Rotation paths and how fast each direction turns (degrees a step):
Each turn is a multiple of 5 degrees from 10 to 175, or 0.

| -.45 | -.10 | -.16 |  .05 | -.22 |  .10 | -.02 |  .04 | -.13 |  .08 |  .30 | -.04 | -.20 |  .54 |  .01 | -.14 |  .13 | -.03 |  .00 |  .14 |  .04 |  .07 | -.39 | -.07 |  .12 | -.35 |  .13 | -.18 | -.36 | -.14 |
| -.30 | -.01 | -.26 |  .05 | -.22 | -.03 | -.16 |  .01 |  .07 |  .19 |  .24 |  .08 | -.27 |  .35 | -.07 | -.20 |  .19 |  .23 |  .04 |  .23 | -.13 |  .15 | -.16 |  .15 |  .13 | -.43 |  .22 | -.18 | -.41 | -.11 |
| -.35 | -.24 | -.39 |  .00 | -.06 |  .13 | -.23 | -.01 |  .01 |  .25 |  .23 | -.14 |  .00 |  .33 | -.15 | -.12 |  .15 |  .07 |  .02 |  .35 | -.20 |  .15 |  .04 | -.08 |  .13 | -.36 |  .30 | -.17 | -.32 | -.16 |
| -.24 | -.25 | -.30 |  .10 | -.07 | -.05 | -.28 |  .07 |  .02 |  .05 |  .41 |  .01 |  .11 |  .39 | -.19 | -.04 |  .33 | -.04 |  .01 |  .44 | -.12 |  .14 | -.04 |  .15 | -.03 | -.25 |  .10 | -.06 | -.23 | -.36 |
| -.32 | -.07 | -.36 |  .05 |  .03 |  .06 | -.04 |  .06 | -.04 |  .16 |  .27 |  .04 | -.03 |  .51 | -.07 | -.22 |  .14 |  .05 | -.11 |  .38 | -.17 |  .19 | -.18 | -.01 | -.02 | -.20 | -.04 | -.05 | -.02 | -.56 |
| -.46 | -.06 | -.20 |  .14 | -.05 |  .05 | -.02 |  .05 | -.11 |  .04 |  .39 | -.07 | -.13 |  .55 | -.01 | -.09 |  .11 | -.14 |  .04 |  .12 |  .01 |  .13 | -.42 |  .01 |  .06 | -.27 |  .01 | -.16 | -.17 | -.34 |
| -.33 |  .09 | -.32 |  .17 | -.13 | -.02 | -.06 |  .09 |  .03 |  .15 |  .20 |  .09 | -.28 |  .50 | -.01 | -.19 |  .11 |  .16 |  .01 |  .08 | -.10 |  .13 | -.26 |  .22 |  .11 | -.42 |  .08 | -.26 | -.31 | -.18 |
| -.35 | -.19 | -.40 |  .07 | -.13 |  .17 | -.13 |  .08 | -.05 |  .21 |  .11 | -.09 | -.05 |  .49 | -.06 | -.12 |  .09 |  .07 | -.03 |  .19 | -.10 |  .06 | -.06 | -.05 |  .14 | -.41 |  .25 | -.30 | -.42 | -.03 |
| -.20 | -.24 | -.27 |  .04 | -.24 | -.01 | -.27 |  .09 |  .00 |  .05 |  .28 |  .06 |  .03 |  .40 | -.14 | -.08 |  .34 |  .08 | -.05 |  .43 | -.05 |  .06 | -.03 |  .10 |  .00 | -.34 |  .17 | -.12 | -.42 | -.15 |
| -.28 | -.18 | -.30 | -.09 | -.11 |  .08 | -.13 |  .00 | -.02 |  .20 |  .26 |  .04 | -.02 |  .41 | -.11 | -.27 |  .20 |  .15 | -.10 |  .53 | -.18 |  .19 | -.08 | -.11 |  .00 | -.23 |  .10 |  .02 | -.16 | -.43 |
| -.46 | -.16 | -.16 |  .04 | -.03 |  .00 | -.12 | -.04 | -.06 |  .08 |  .49 | -.11 | -.08 |  .39 | -.10 | -.10 |  .20 | -.12 |  .10 |  .30 | -.09 |  .20 | -.33 | -.03 |  .05 | -.24 |  .10 | -.04 | -.13 | -.42 |
| -.37 |  .09 | -.33 |  .19 |  .05 | -.06 | -.10 |  .04 |  .07 |  .18 |  .33 |  .04 | -.21 |  .43 | -.07 | -.18 |  .10 |  .09 |  .06 |  .12 | -.18 |  .21 | -.25 |  .25 |  .08 | -.34 |  .06 | -.18 | -.13 | -.39 |
| -.40 | -.09 | -.47 |  .20 |  .04 |  .14 | -.08 |  .12 | -.05 |  .19 |  .17 | -.13 | -.04 |  .56 | -.05 | -.07 |  .02 | -.05 | -.01 |  .07 | -.10 |  .08 | -.13 |  .04 |  .12 | -.38 |  .13 | -.33 | -.25 | -.17 |
| -.20 | -.14 | -.35 |  .17 | -.21 |  .01 | -.17 |  .19 | -.04 |  .02 |  .20 |  .10 |  .01 |  .56 | -.07 | -.05 |  .26 |  .04 | -.11 |  .24 |  .02 |  .01 | -.12 |  .19 |  .01 | -.37 |  .07 | -.24 | -.42 | -.12 |
| -.25 | -.15 | -.32 | -.07 | -.24 |  .14 | -.06 |  .07 | -.06 |  .17 |  .11 |  .09 | -.06 |  .52 | -.02 | -.28 |  .17 |  .19 | -.18 |  .45 | -.07 |  .09 | -.13 | -.13 |  .02 | -.30 |  .09 | -.09 | -.31 | -.25 |
| -.40 | -.21 | -.08 | -.07 | -.22 |  .03 | -.14 | -.05 | -.08 |  .08 |  .43 | -.06 | -.12 |  .36 | -.08 | -.15 |  .26 | -.01 |  .04 |  .39 | -.04 |  .15 | -.29 | -.13 |  .07 | -.29 |  .19 | -.02 | -.32 | -.25 |
| -.37 |  .00 | -.24 |  .05 | -.04 | -.07 | -.18 | -.06 |  .11 |  .22 |  .39 |  .02 | -.24 |  .26 | -.11 | -.24 |  .18 |  .16 |  .10 |  .30 | -.24 |  .27 | -.18 |  .14 |  .10 | -.33 |  .17 | -.07 | -.17 | -.37 |
| -.44 | -.14 | -.42 |  .17 |  .14 |  .09 | -.16 |  .02 |  .00 |  .22 |  .31 | -.19 | -.01 |  .41 | -.13 | -.06 |  .06 | -.08 |  .08 |  .16 | -.21 |  .18 | -.09 |  .04 |  .12 | -.32 |  .17 | -.23 | -.14 | -.32 |
| -.24 | -.10 | -.41 |  .26 | -.02 | -.04 | -.18 |  .19 |  .01 |  .03 |  .30 |  .05 |  .06 |  .56 | -.12 | -.01 |  .22 | -.05 | -.04 |  .19 | -.06 |  .07 | -.11 |  .29 | -.02 | -.32 |  .00 | -.24 | -.23 | -.31 |
| -.27 | -.09 | -.42 |  .07 | -.12 |  .16 |  .01 |  .16 | -.10 |  .13 |  .09 |  .07 | -.02 |  .65 |  .01 | -.22 |  .09 |  .09 | -.21 |  .29 | -.05 |  .05 | -.18 | -.04 |  .00 | -.29 | -.04 | -.17 | -.22 | -.32 |
| -.36 | -.15 | -.13 |  .01 | -.29 |  .06 | -.05 |  .06 | -.14 |  .02 |  .31 |  .01 | -.15 |  .53 |  .00 | -.13 |  .22 | -.01 | -.04 |  .26 |  .06 |  .06 | -.37 | -.08 |  .07 | -.33 |  .10 | -.11 | -.39 | -.16 |
| -.32 |  .00 | -.21 | -.03 | -.22 | -.03 | -.13 | -.03 |  .05 |  .21 |  .27 |  .08 | -.30 |  .33 | -.05 | -.28 |  .19 |  .25 |  .02 |  .30 | -.15 |  .19 | -.21 |  .06 |  .12 | -.39 |  .21 | -.10 | -.35 | -.20 |
| -.43 | -.21 | -.32 |  .02 | -.01 |  .09 | -.22 | -.06 |  .02 |  .25 |  .31 | -.18 | -.06 |  .29 | -.15 | -.10 |  .13 |  .02 |  .10 |  .28 | -.20 |  .19 | -.04 | -.07 |  .15 | -.34 |  .32 | -.17 | -.29 | -.18 |
| -.24 | -.17 | -.36 |  .17 |  .00 | -.07 | -.30 |  .08 |  .06 |  .08 |  .39 |  .01 |  .07 |  .37 | -.19 | -.02 |  .28 | -.01 |  .04 |  .35 | -.17 |  .15 | -.02 |  .25 | -.01 | -.30 |  .12 | -.14 | -.21 | -.35 |
| -.30 | -.12 | -.45 |  .11 |  .05 |  .10 | -.07 |  .11 | -.05 |  .15 |  .20 |  .01 |  .05 |  .57 | -.06 | -.17 |  .11 |  .01 | -.13 |  .34 | -.15 |  .14 | -.10 |  .00 | -.03 | -.22 | -.03 | -.13 | -.05 | -.51 |
| -.39 | -.09 | -.21 |  .14 | -.13 |  .05 | -.02 |  .11 | -.14 | -.01 |  .35 |  .00 | -.06 |  .62 |  .00 | -.08 |  .18 | -.12 | -.03 |  .18 |  .05 |  .08 | -.41 |  .02 |  .02 | -.26 | -.03 | -.13 | -.21 | -.34 |
| -.34 |  .08 | -.27 |  .08 | -.19 |  .01 | -.02 |  .06 |  .00 |  .16 |  .20 |  .12 | -.31 |  .50 |  .02 | -.26 |  .11 |  .20 | -.04 |  .15 | -.07 |  .13 | -.32 |  .11 |  .10 | -.39 |  .07 | -.19 | -.30 | -.21 |
| -.41 | -.17 | -.31 |  .04 | -.15 |  .14 | -.14 |  .01 | -.04 |  .21 |  .20 | -.13 | -.14 |  .40 | -.06 | -.12 |  .10 |  .06 |  .04 |  .17 | -.10 |  .10 | -.14 | -.08 |  .18 | -.42 |  .30 | -.26 | -.43 | -.02 |
| -.23 | -.19 | -.31 |  .07 | -.18 | -.04 | -.31 |  .06 |  .07 |  .11 |  .31 |  .05 | -.01 |  .34 | -.17 | -.09 |  .30 |  .11 |  .01 |  .39 | -.13 |  .11 |  .01 |  .17 |  .04 | -.37 |  .22 | -.14 | -.41 | -.16 |
| -.29 | -.21 | -.38 | -.02 | -.02 |  .10 | -.17 |  .03 | -.01 |  .21 |  .24 | -.02 |  .06 |  .41 | -.13 | -.19 |  .18 |  .07 | -.10 |  .51 | -.20 |  .17 |  .00 | -.09 |  .00 | -.24 |  .11 | -.04 | -.14 | -.43 |
Directions:
| -.07 |  .07 |  .00 |  .04 |  .05 | -.03 | -.02 | -.05 |  .06 |  .07 |  .02 | -.06 | -.11 | -.08 | -.01 |  .01 | -.06 |  .02 |  .11 | -.14 | -.05 |  .04 | -.01 |  .07 |  .09 | -.08 |  .10 | -.08 | -.03 |  .09 |
70
|  .05 |  .00 |  .05 | -.07 |  .02 |  .05 |  .02 | -.16 | -.01 |  .06 |  .08 | -.04 |  .12 | -.03 |  .11 | -.01 |  .00 |  .06 | -.12 | -.11 |  .09 |  .04 |  .03 |  .08 | -.08 | -.01 |  .01 | -.05 | -.01 | -.01 |
0
